In the rows, zero is written as 128.
Where one turn sends some rows of the set: a few examples, then the rows asked:
Repa: [125 189 126 127 128 154 120 114 127 138 138 107  94 136 131 135 122]
mekod: [114 117 132 136 144 133 109 127 125 127 114  98 115 148 127 102 188]
sep: [132 137 134 126 129 130 166 119 148 152 129 134  94 114 144 105 176]
kasa: [116 123 137 140 146 130 112 129 130 126 113  93 116 150 128 101 183]
tun: [123 105 152 144 133 116 171 130 144 156 120 132 168 130 126 121 109]
dezad: [122 143 130 125 132 120 133 129 136 101 118 100 183 103 126 119  97]
Situ: [124 125 140 137 136  96 155 134 128 113 128 159 113  95 121 111  85]
lezi: [119 130 152 138 138 102  78 134 136 129 119 111 121 130 123 158 100]
Migeb: [113 167 122 113 105 107 119 146 108 108 134 141 150 158 123 149 153]
vozu: [118 101 133 125 125 126  70 126 120 133 126 126 111 119 119 158 111]
bel: [128 137 131 121 133 121 161 122 141 150 128 146 100 111 144 110 185]
senog: [120 110 108 109 117 146 124 121 117 106 126 120 175  90 122 120 113]
vosa: [124 113 146 137 126 127  79 127 135 134 124 105 107 128 122 153  95]
Sorab: [128 149 137 126 139 109 164 125 147 148 124 142 105 115 145 110 182]
Nog: [114 126 138 139 150 122 110 131 128 124 111  98 120 150 128 103 187]
kofit: [121 167 109 112 121 164 110 109 109 138 143 130  93 124 128 139 139]
kunuv: [115 118 141 127 137 101  69 133 122 127 120 133 124 121 120 163 116]
Sim: [124  86 142 137 122 135 167 125 137 160 125 136 159 124 125 120 113]
nad: [117 135 107 107  84 148 118 135 101 117 144 139 131 152 121 143 152]
kif: [119 205 129 124 142 122 115 122 122 130 132 125 112 134 130 143 134]
Devos: [126 146 123 125  82 159 132 134 124 121 144 102 119 164 124 132 125]
sila: [116 131 117 112 132 116 123 129 120 100 119 126 189  93 123 126 117]
Dogos: [122 178 139 131 102 119 133 145 131 112 134 104 139 171 126 138 126]
Moz: [113 120 133 135 148 125 108 129 123 125 112 103 120 147 127 104 191]
lisaf: [124 110 132 132 127 113 152 129 123 116 132 162 106  91 120 110  88]
gefiz: [126 122 121 122 118 149 134 121 134 108 125  95 169  99 125 114  94]
gamep: [132 148 141 131 136 118 168 124 153 151 126 130  99 118 145 106 173]
Fik: [114 184 112 109 135 132 105 118 103 131 137 148 111 123 127 148 152]
vutum: [118 104 146 135 137 103 163 133 134 152 119 152 177 124 125 128 124]
Fet: [122 116 133 131 133  99 151 133 121 113 129 169 113  91 121 113  93]
gumap: [127 118 139 138 130 109 156 131 130 116 130 153 106  96 121 108  81]
nide: [118  86 135 129 127 123 160 127 126 156 124 156 168 118 123 126 128]

Devos -> nad
tun -> Sim
Now find these:
bel -> Sorab
vosa -> vozu
Moz -> Nog
Repa -> kofit
senog -> sila
Situ -> gumap

Where one turn sends some rows of the set: a few examples, then the rows asked:
ragap: [141 150 124 123 109 119 135 149 128 104 161  98  77]
fufu: [107 112 133 142 130 148 125 133 139 118 159 143  69]
Lada: [ 89 120 128 120 122  86  97 109 122  95 142 123  98]
Vude: [ 94 130  85 117 122 124 120 149 114 119  98 136 112]
tozev: [ 94 111 111 117 131  82 117 128 100  94 142 112 102]
guki: [131 110 134 133 134 151 137 129 121 122 153 148  69]
ruvo: [107  82 148 157 133 101  93 156 121 119 150 119 117]
Feg: [128 149  94 166 139 104 124 135 139 101 102 117 100]
naba: [154 151 141 151 142 125 148 132 138 149 120 118 139]
gerug: [110 141 136 113 103 122 143 160 127 144 166 136  84]
nodo: [129 138 126 120 114  88  92 186 101 130 123 144 120]
vore: [108 147 131 131 105 125 144 137 125 142 162 152  77]
leka: [131 138 156 138 179 116 135 103 113 137 141 121 116]
borid: [105  91 143 149 149 110  89 152 108 124 160 107 122]
betu: [144 129 114 132 117 127 164 141 124 126 163 115  84]
Kiso: [124 138 102 109 105 133  90 153 109 117 162 113 135]
guf: [130 163 126 144 160 129 149 122 125 156 128 115 133]
nogiz: [136 162 165 147 132 121 113 126 125 151 158 139 137]
bifo: [134 128 106 167 118  98 115 155 151 109 101 120 111]
gud: [ 89  96 139 154 153 116 100 146 102 126 163 114 117]
gora: [122 143  99 166 132  92 116 140 148 108 101 110 108]
dup: [145 139 143 121 105 102  87 179 115 130 127 149 119]
kan: [ 97  95 138 151 138 104  83 161 101 137 147 123 122]
gono: [134 124 170 158 160 115 129 106 133 133 134 129 120]
nomiv: [122 130  91 107 140 129 104 144 107  89 139 112 136]
mafug: [ 85 121 109 103 145 127 105 136 111 103 109 142 121]
Kiv: [142 152 139 109 121 109  88 174 106 137 115 151 117]
kize: [135 124 161 140 173 113 113  97 130 134 133 117 110]
kovam: [142 157 138 103 124 107 103 174  92 136 126 147 114]
Fikuf: [ 89 146 109 102 126  88 110 134 109  96 141 122 125]
mudus: [129 126  97 176 137  98  98 142 134 104 107 115 106]
vubut: [132 143 155 155 166 112 127 101 134 151 130 123 110]
kosap: [127 171 151 136 139 125  94 120 127 159 156 133 130]
Zil: [153 130 116 124 122 128 153 146 138 109 145 119  73]
Sugi: [144 152 127 135 150 120 141 129 138 161 117 101 135]
Rasav: [ 88 137 151 114 110 119 135 150 126 135 140 132  71]
Keb: [155 156 141 141 156 131 132 126 129 165 124 121 125]
tulel: [117 111 102 103 129 129 123 142 125 118  86 125 112]
bama: [126 133 100 110 121 132  83 149  90  99 153 134 116]
Rof: [136 126  94 160 132  90 105 157 130  96 106 120 108]
revef: [132 176 148 138 156 130 113 114 114 146 155 140 125]
Pefal: [148 148 128 119 118  87  93 174 101 132 112 138 114]
Nom: [ 97  92 127 157 141 105  81 162 110 117 143 131 117]
Sabil: [137 157 157 148 151 119 113 118 121 162 163 120 126]
Gazuf: [119 115 126 136 132 171 121 149 133 115 140 121  76]

mudus -> Pefal
nogiz -> gono
guf -> revef
Now find these:
Nom -> Rof
tulel -> Kiso
Fikuf -> mafug
Feg -> kovam
Sabil -> vubut
Gazuf -> ragap
kize -> Sugi
bifo -> dup
tozev -> Vude
gora -> Kiv
fufu -> Zil
betu -> vore

Where one turn sends some rows of the set: a few examples, then the rows asked:
buti: [153 116 141 162 100 140 139 122 104 114 134 138 110  16 182 148]
zeza: [127 147 124 129 116 104 111 121 166 134 139 113 129  90 146 133]
deg: [153 158 115 174 128 122  85 113  74 164 129 146 113  55 147 133]
kigu: [143 113 160 154  73 106 107  91  95 106 160 128  94  39 168 154]
guvir: [118 149 132 128 121  91 104 116 154 129 147 108 118  93 138 139]
nol: [150 112 181 152 113 137 119 134 125 105 139 120 133  34 130 125]
mes: [139 115 173 156 100 131 102 120 132 107 126 112 149  16 147 138]
fom: [163 122 157 176 133 112  82  89 128 164 141 137 153  89 183 154]
kesep: [120 154 133 144 152 104 127 132 148 139 134  98 115  65 145 126]
Lofa: [131 104 181 150  87 109  87 113 128 110 144 110 142  32 144 141]
Zume: [157  97 147 144  75 124 128 123 110 118 162 150 105  55 171 144]
ridu: [134 162 109 151 140 108 102 120 114 180 127 121 105  76 151 151]
dag: [155 145 114 162 102 108  70 108  83 170 143 152 118  74 151 133]
nomu: [116 149 124 131 112  92  97 110 164 133 138 106 131  82 149 143]
tota: [152 159 113 175 125 121  82 111  76 164 127 144 116  50 151 134]
nes: [139 159 105 142 124 108  97 117 123 177 130 130 110  91 148 153]
mogu: [157 123 167 175 141 102  80  87 114 158 153 132 136  98 170 158]
gof: [165 107 155 148  79 129 133 113 105 111 161 143  94  55 164 132]
nif: [145 101 141 149  63 116 110 107 115 120 151 141 119  36 188 156]
gutap: [116 155 126 147 144 106 120 126 156 142 125  96 128  54 157 131]
Ged: [164 113 147 161  91 141 142 116 110 118 140 137 108  23 180 128]
numo: [156 158 111 174 126 124  86 114  78 166 126 147 117  52 151 130]
roku: [161 157 180 191 113 108  99 121 163 111 143 126 106  75 164 119]
Meka: [131 163 106 153 137 107  98 117 116 182 124 119 108  71 154 154]
fid: [149 100 174 146  89 129 106 129 140 117 141 123 149  39 145 124]
sipu: [135 121 148 166 100 121 120 107  91 107 139 126 103  10 179 165]
Rute: [150 157 180 197 111  96  86 112 162 118 139 115 111  59 176 126]
Lalo: [135 159 106 144 122 103  91 114 120 176 132 127 109  89 149 157]
moze: [171 142 154 185 158 137 103  95 120 147 125 137 148  78 172 155]
Kapiz: [108 158 133 148 148  94 113 120 145 137 131  90 116  56 150 137]
mufad: [151 159 181 193 110  97  87 109 158 109 143 118 104  70 165 129]
vub: [165 143 166 183 165 126 100  92 106 140 137 134 130  87 159 159]
misok: [141 120 152 168  86 118 114  94 100 113 139 120 106   8 186 150]
fes: [156 144 111 164 100 111  70 108  87 172 139 154 123  72 154 131]
fafi: [139 101 154 147  75 103 109 107  97 111 168 137  96  50 169 160]
nenog: [170 119 164 172 141 116  94  98 122 162 152 141 141 104 170 146]
nimit: [158 158 174 194 105 107  91 113 169 114 134 122 117  65 174 125]
Dap: [157 146 159 187 156 122  87  82 111 142 127 127 142  72 171 168]
dib: [155 154 185 195 120  99  96 119 155 116 148 119 101  71 164 120]
Biriv: [137 162 105 151 137 111 103 121 118 182 123 123 109  74 154 149]
rova: [160 154 177 195 114 108 101 122 167 122 138 123 113  66 175 116]
silib: [156 109 142 153  62 127 116  99 119 117 142 137 120  30 188 142]
lobup: [142 102 188 144 100 116 103 128 121 108 156 118 126  50 127 129]
fiv: [131 117 188 156 112 117  99 117 113  99 142 107 126  27 130 142]
gir: [157 143 113 162 103 112  74 112  84 171 143 155 120  76 150 129]
tezur: [150 117 165 161 102 120 131 109  85 107 157 127  81  33 161 139]
Kepon: [147 118 153 161 111 129 139 123  86 106 150 135  88  28 164 152]
fativ: [138 159 103 143 120 106  92 113 124 178 127 128 114  86 153 155]

Kepon -> fafi
fativ -> Biriv
nomu -> gutap
Now find these:
roku -> dib
tezur -> kigu
mogu -> Dap
fes -> numo
nol -> lobup

Where one turn sends some rows of the set: a few examples, then the rows asked:
let: [134  94 134 125 163 119 125 131 111 132 133 104 117 159 130 105 189 156
 121 123 157 128 131 170  83 128 148]
Bevu: [122 151 107  93 130 162 124 132 123 145 123  90 148 117 180  97 171 155
 120 113 161 130  91 134 127 175 108]
Tidoz: [145 130 122 107 139  88 168 112  87 151 108 126  99 143 153 106 152 136
 133  73 125 137 135 159 133 169 163]
Bemu: [116 106  96 112 141 146 132 135 122 140 104  93 105 151 111 121 179 138
 112  88 126 141 169 112 122 155  87]
Vuva: [153 155 116  94 139 127 112  97  95 125 109  58 161 153 172 142 175 161
 140  80 192 128 142 146 124 176 112]
Tabog: [142 158 131 102 134 126 100 118  99 123 111  68 158 119 176 147 172 167
 128  89 169 151 157 145 109 195 118]
Nezu: [111 152 133 105 183 173 143 116 102 132 113  95 142 138 129 107 115 134
  91 101 160 111 106 170 133 163 104]
rin: [168 140 128  89 156 148 140 110  97 132 133 136 124 166 171 145 148 114
  81  79 156 152  89 127 121 146 146]
setaz: [137 135 137 110 163 119 102  49  72 141 120  79 127 138 154 112 141 167
 148  68 108 135 136 137 111 162 158]
Rarus: [126 104 113 112 148 130 126 141 108 140 131 110 148 140 124  89 197 163
 137 100 152 118 113 161  95 134 156]
zinib: [151  97 111 134 142 166 103  70  79 134 106  91 145 129 153 119 129 115
 104  89 148 132 141 114 119 123 113]
Bariz: [133 119 138 119 171 102 116  98  98 126 137  83 167 152 138 136 163 156
 121 111 163 173 154 173 102 167 144]
Zotu: [147 114 130 110 149 157 140 119  83 121  87  73 125 147 120 122 164 139
 141  68 170  83 123 180 113 140 116]
marut: [126 111  87 110 153 146 141 134 122 151  86  88  94 141 107 121 170 139
 122  89 119 134 166 113 118 149 106]
zuv: [156 116 113 135 149 169 119  73  89 143  90  82 142 122 141 118 125 104
 108  92 142 137 137 106 118 123 115]
Sima: [149 116 107 148 154 168 120  92  82 145  92  90 147 112 146 115 129 132
  96 106 131 136 139 102 109 126 108]
Kilu: [128 144 133 112 149 123 114  63  59 142 125  64 134 128 156 110 133 166
 140  66 102 125 138 136 103 153 147]
tagil: [129 144 143  82 173 174 137 126  96 127 104  76 119 122 150  90 108 118
 104  86 163 129 110 169 125 144 112]
noli: [171 155 137  99 153 151 136 105 114 137 119 132 128 157 164 141 154 109
  85  86 152 158  89 108 121 151 139]
nini: [130 152 127 119 137  90 180 113  98 146 123 116 112 155 143 117 158 119
 110  85 115 138 140 158 132 168 149]
sezo: [150 141 145  65 169 149 105 104 113 132 123  93 111 177 136 138 175 177
 116  63 137 165 116 110  98 166  99]
bozav: [132 114  95 112 168 141 147 145  99 154  80  82  95 158 110 118 165 142
 110  85 126 148 166 125 129 164 102]
Taber: [131 174 135  92 142 161 114 144 108 145 113  75 131 116 187  92 165 141
  94 101 157 144 110 141 120 184 113]
bab: [130 132 144 105 159 122  93  59  73 147 125 101 124 133 154  91 137 184
 135  72 113 129 138 128  98 159 144]
saz: [141 103 136  98 158 156 131 131  98 115  99  90  96 132 130 115 143 144
 136  89 169  90 134 168  94 115 120]
ret: [141 141 131  68 164 157  91 109 114 131 122  97 112 156 141 143 180 179
 131  61 126 158 115  97 101 170 122]
nelo: [133 140 118  62 166 161  99 129  99 137 131  85 103 161 142 139 175 184
 121  59 121 150 115 108  96 165 122]
daba: [136 145 119 117 156  93 171 106 103 153 113 121  96 158 140 112 160 131
 117  89 112 135 139 157 128 167 167]
bize: [183 142 135 101 137 143 153 104 107 130 115 127 138 142 173 148 153 118
 102  86 154 162  88 115 113 139 125]
rudod: [122 146 126 109 189 112 118 103  98 129 141 101 180 167 125 117 152 166
 105 101 173 146 149 162 111 159 149]

bozav -> Sima
setaz -> daba
Now find these:
Rarus -> Zotu
Bemu -> zinib
saz -> tagil

Where one turn sends some rows of the set: a few examples, then the rows asked:
Til: [138 123 111 144 138 115 105 129 150 101  82 162 142 151 149  98 141 110
 145  88 150 111  99 123 161 112 156 133 145 146 124 128  71 144 132]
kanaf: [158 133 122 153 136 119  99 129 128 110  92 167 147 144 131 110 144 106
 156  79 150 112 116 152 152 110 156 137 138 143 135 152  67 148 142]
Donif: [145 118 148 128 135 151 121 138 122 122 127 140 157 168 163 144 121 116
  87 108 121  67 124 117 161  85 116 135 112 137 107 124  92  87 158]
tobi: [147 126 134 164 140  99 122  53 131 112 106 155 130 150 114 152 134 113
 140 128 112  94 135 109 143 156  95 128 125 129  94 136 119 118 128]
Rasu: [114 141  98 138 102 122 171 140 137 112 138 122 121 165 162 134  95  98
 169 135 143  99 147 123 183 129 120 128 132 113 121 145  93 105 161]
Nolu: [140 113 145 139 108 100 126 129 127 144 113 165 131 153 120  97 115 127
 166 133 141 116 158 164  83 118 108 114 136  99 142 135  94 115 169]
loluf: [135 129 129  97 134 121 129 140 139 121  65 158 143 110 117 138  93 103
 112 138 137 117 172 125 176 151 147 160 139 115 146 124 127 114 173]
zake: [125 137 131 128 121 101 118  74 158 139  83 129 157 141 120 157 102 149
 109 135 115 135 146 138 162 124 118 126 141 175 156 144  84 125 158]
Ref: [141 116 130 123 106  99 110  81 152 146  89 133 148 135 119 161 124 150
 104 142 113 134 142 154 165 118 111 128 144 178 143 139  99 135 161]
lav: [126 105 142 138 115 118 121 118 142 150 122 163 147 152 118 100 124 121
 163 127 139 116 163 166  85 111 125 134 141  86 157 138  94 105 168]
tuf: [144 116 141 110 158 145 115 143 126 142 117 173 134 159 141 145 143 116
 100 151 146 129 121 152 110 175 115 142 149 112 123 122 100 105 183]
Zefu: [146 119 120 150 128 121 116 124 140 103  79 150 143 156 144  97 138 109
 150  88 137 108 119 139 147 103 170 141 123 134 141 147  70 148 121]
kase: [149 132 145 134 142 141 118 143 113 117 116 151 157 144 153 134 128 117
  89 103 133  71 117 148 175  94 112 125 115 149  99 132 104  84 166]
riluz: [143 143 133 101 131 115 132 127 142 123  85 163 116 101 132 139  97  94
 131 139 131 120 175 144 171 162 145 165 143 133 140 121 117 130 179]
Sulel: [129 103 128 154 121 107 141 106 155 117 144 157 154 115 134  91 131 111
 122 151 103  70 143 107 129 139  71 150 155 100 150 141  94 120 157]
kalag: [134 119 146 147 109  96 142 107 159 137 149 164 169 112 130 109 130 113
 134 140 111  64 137  87 129 134  81 141 160 117 150 122  92 101 160]
nuv: [135 131 120 136 107 108 157 144 141  98 143 166 170 165 143 144 143  84
 106 132 137 138 135 140 177 114  98 182 156 124 157 144  82 145 129]
vos: [132 138 141 129  86 131 119 149 145 110 124 201 112 145 125 157 132  86
  97 111 133 114 142  91 137 114 116 107 100 114 153 110 106 139 142]
bago: [112 148 133 151 100 106 125 118 164 127 135 103 149 153 177 127 157 119
 111 134 117 126 121 141 129 144 148  89 115 117 149 122 103 141 166]
detek: [146 116 141 131 119 127 117 142 122 118 119 137 163 154 153 122 126 111
  99  99 124  72 137 118 172  87 116 134 108 150  92 105 105  88 174]
Rek: [143 132 122  96 134 117 154 123 127 116  83 158 135 113 128 150  96 101
 120 141 134 109 178 130 163 166 154 164 143 142 145 133 105 124 185]
nof: [141 108 130 121 158 133 123 151 132 144  92 183 144 166 120 130 163 110
  98 147 154 119 121 143 118 167 131 146 142 110 143 120 105  97 182]
vebes: [135 101 132 122 117  92 129  85 160 140  82 129 161 148 121 166 102 144
 116 142 120 147 132 133 176 118 127 128 146 159 146 134 110 119 159]
tugo: [125 124 134 141 101 109 134 137 146 149 120 175 144 165  95  93 133 129
 167 129 147 116 152 151  94 124 105 127 154 105 150 134 100  95 160]
dovu: [158 139 119 133 100 106 137 146 130 104 159 173 164 158 139 147 140  82
 120 127 134 137 137 137 157 115  99 172 174 133 152 143  93 160 146]
Geka: [110 144 150 152  98 114 138 124 157 126 136 124 154 161 162 115 182 111
 129 131 134 126 120 125 144 149 156 106 104 124 150 110 114 144 174]
ridun: [154 156 138 140 100 117 117 129 156 109 147 187 100 150 133 161 129  82
 104 113 118 118 147 105 119 116 121 113 100 106 137 108 118 136 145]
beku: [120 130  98 149 105 112 164 139 127 112 122 115 125 143 171 134  98  92
 151 136 142 103 147 145 189 134 104 104 128 118 117 147 106  96 160]
gapom: [146 127 134 170 141 101 138  51 152 108 108 156 132 165 109 141 121 120
 128 132 104  91 126 116 141 150  89 136 111 138 108 122 116 114 137]
fegu: [129 129 132 136  95  97 143 146 122  99 133 175 178 178 145 156 135  89
 122 112 141 147 142 137 168 116 107 173 170 131 143 125  94 144 137]
Nid: [134 126 147 142 124  95 138  98 147 122 143 161 165 103 149  97 136 115
 128 159 114  69 134 114 135 124  73 137 164 106 143 136  99 120 161]
las: [112 125  94 145  92 129 149 138 142 120 137 122 128 156 157 132 116  99
 164 138 155 121 143 114 187 127  97 106 132 117 116 143  94  93 161]
Bufe: [142 110 142  99 165 154 137 134 135 142 113 178 124 169 124 144 143 116
  97 147 157 121 128 149 111 153 132 141 147 114 128 136 109 105 178]
nug: [133 155 132 135 102 127 123 136 146 110 133 191 110 158 114 161 130  81
  98 106 126 112 153 107 133 119 118 124  74 114 138 115 100 124 137]
Buv: [104 149 130 141 104 110 134 130 165 133 142 118 149 163 158 120 170 126
 112 129 121 116 117 134 136 140 157 107 102 136 159 126  84 147 177]
sopep: [145 114 134 151 133 105 134  62 148 115 110 143 142 157 110 137 120 121
 140 124 106  93 116  83 140 164 114 122 126 141 105 125 126 122 129]

Donif -> Rasu
sopep -> kalag
kanaf -> kase
Now find these:
Nid -> Nolu
Rek -> zake
fegu -> Til

Where one turn sends some rows of the set: a few examples, then the rows asked:
bubov: [129 132 106 108 114 120 167 107 117 152 140 135 154 175 141 139 143]
Pes: [110 135 107 120 124 117 162 105 122 154 146 128 146 176 145 132 153]
rubo: [170  94 132 101 132 122 144  95 141 125 113 120 116 133 118  99 112]
musi: [152 111 120 103 128 168  88 126 144  94 132 129 117 126 135 146 104]
kudeb: [159 136  97 111 154 119  81 112 152 136 168 133 130 129 153 124 124]
vad: [ 73 103 126 127 139 125 121 106 111 144 134 104 121 122 108 122 143]
Buf: [118 138 114 106 149 144 132  99  83 147 121 157 122 109 152 104 106]
kun: [110 143 110 113 152 146 127  95  86 144 115 154 122 125 158 106 119]
pime: [153 148 123 123 121 108  87  95 137 143 127  94 133 134 151 170 145]
riziv: [ 83  91 134 122 134 123 131 111 107 139 143 100 121 119 105 132 141]
Rit: [158 142 138 121 112 120 121 118 137 107 150 113 116 142 174 154  88]
ges: [144 103 161 109 132 131 153 127 122 161  95 105 121 137 156 152 100]
gosuk: [139 147 140 122 105 125 112 152 161 126 137 127 115 127 106 165 109]
komez: [139 137 124 143 166 135  90 147 119 135 149 127 108 120 135 171 144]
pido: [135 106 120 114 169 122 168 136 143 133 129 140 117 129 109 151  89]

Pes -> kun
gosuk -> Rit
pido -> ges
Now find these:
riziv -> bubov
pime -> kudeb

